Each row has a name. Each piece below is followed by the name of the row it came from. Each question is about the rows just above it.

W: [ 3.17  5.01  7.26  1.49  0.27  0.51  1.92 -1.49]
J: [ 1.11 -3.94  1.49 -3.34 -3.08 -2.07  2.42 -2.60]
N: [-1.08 -0.43 -0.48 -6.25  3.02 -5.23  2.36  0.04]
L: [-5.82  3.30 -1.43  2.59  2.69  1.05  0.55  4.36]
C: [ 6.51  0.92 -1.87  4.40  3.02  2.36 -5.23  2.45]
T: [ 2.64 -4.53  5.95 -3.56  2.76 -3.98  2.31  1.35]
E: [ 1.59  2.76 -2.46 -0.81 -2.62 -2.65  0.97 -0.87]
Which row holds [ 1.49 -3.34 -3.08 -2.07  2.42 -2.60]? : J
Where do [ 3.02  2.36 -5.23] appear? : C
[-4.53  5.95] is in which row? : T

M: [ 1.63  2.01  2.28  1.33 -4.21]
F: [ 0.47 -2.11 -4.94  4.09  6.69]
V: [ 1.63 -2.11 -4.94  4.09 -4.21]
A: [ 1.94  2.80  4.77  4.27 -2.78]
D: [ 4.93  4.62  5.50 -4.21  1.33]
Which row holds [ 0.47 -2.11 -4.94  4.09  6.69]? : F
[ 1.33 -4.21] is in which row? : M

B: [-7.43  7.45  7.54 -7.30 -7.50  7.48 -6.66 -4.98 -7.45 -1.80 -0.75 -0.51
 -0.40  0.27  0.41  0.87 -0.57  0.37 -2.65 -0.41 -1.76 -7.08 -7.44  0.55
 -7.44  7.54 -5.90  6.22 -7.51  6.09]
S: [ 1.52 -1.90 -0.83  1.96  1.03 -1.67  2.53  3.05  1.66 -1.80 -1.76 -0.75
  0.41 -2.65  0.87  0.27 -0.41 -0.51  0.37 -0.57 -0.40  0.21  0.57 -1.25
  0.39 -0.32  0.09  0.00  0.49 -0.58]
Q: [ 0.88 -0.85 -0.74  0.87  0.79 -0.77  0.86  0.79  0.84 -0.81  0.10 -0.78
 -0.62 -0.80 -0.45  0.86 -0.78 -0.79  0.87 -0.79 -0.83  0.85  0.82  0.30
  0.86 -0.84  0.77 -0.74  0.85 -0.62]
G: [-0.57 -0.40  0.21  0.60 -1.25 -1.67  2.53  3.05  1.66 -1.80 -1.76 -0.75
  0.41 -2.65  0.87  2.06 -0.59 -0.77  1.23 -0.88 -1.31  2.22  0.88  0.77
  1.70 -1.71  0.33 -2.83  1.28  0.46]
[-0.57 -0.40  0.21  0.57 -1.25] is in which row? : S
find: [ 0.79  0.84 -0.81  0.10 -0.78 -0.62 -0.80] : Q
[-0.85 -0.74  0.87  0.79 -0.77  0.86  0.79] is in which row? : Q
Where do [ 1.52 -1.90 -0.83  1.96  1.03 -1.67  2.53  3.05  1.66 -1.80 -1.76 -0.75
  0.41 -2.65  0.87  0.27 -0.41 -0.51  0.37 -0.57 -0.40  0.21  0.57 -1.25
  0.39 -0.32  0.09  0.00  0.49 -0.58] appear? : S
find: [-6.66 -4.98 -7.45] : B
find: [-1.80 -1.76 -0.75  0.41 -2.65  0.87  0.27 -0.41 -0.51  0.37 -0.57 -0.40] : S

Y: [ 9.13 -7.36 -4.25  2.20 -3.17 -2.66 -6.34 -2.23 -0.37]
R: [-0.54 -0.80 -1.71  2.16 -1.24 -1.37 -2.26 -0.91 -0.15]
K: [ 1.37 -1.28 -0.87 -0.59 -0.24 -0.52 -0.74 -0.37 -0.34]
X: [ 1.76 -1.48 -0.52 -3.26 -0.54 -0.81 -0.79 -0.96 -0.15]
Z: [ 1.76 -1.48 -0.52 -3.26 -0.54 -0.81 -0.79 -0.03 -0.37]
H: [ 9.13 -7.36 -4.25 -0.07 -3.17 -2.66 -6.34 -2.23 -0.37]
P: [ 9.13 -7.36 -4.25 -0.07 -3.17 -1.74 -3.17 -1.01 -0.54]
find: [ 1.76 -1.48 -0.52 -3.26 -0.54 -0.81 -0.79 -0.96 -0.15] : X
The row with [ 9.13 -7.36 -4.25  2.20 -3.17 -2.66 -6.34 -2.23 -0.37] is : Y

per: [-1.23 -1.87  2.58 -0.75 -3.61  7.01  0.14]
rur: [-1.23 -1.87 -0.75  2.58 -1.95  1.57 -0.75]
nov: [-1.95  1.60 -0.75 -1.26 -0.21  0.46  0.88]
find: [ 2.58 -0.75 -3.61  7.01  0.14] : per
Where do [-1.23 -1.87 -0.75  2.58] appear? : rur
Where do [-1.95  1.57 -0.75] appear? : rur
The row with [-1.87 -0.75  2.58] is : rur
The row with [-1.23 -1.87 -0.75  2.58 -1.95  1.57] is : rur

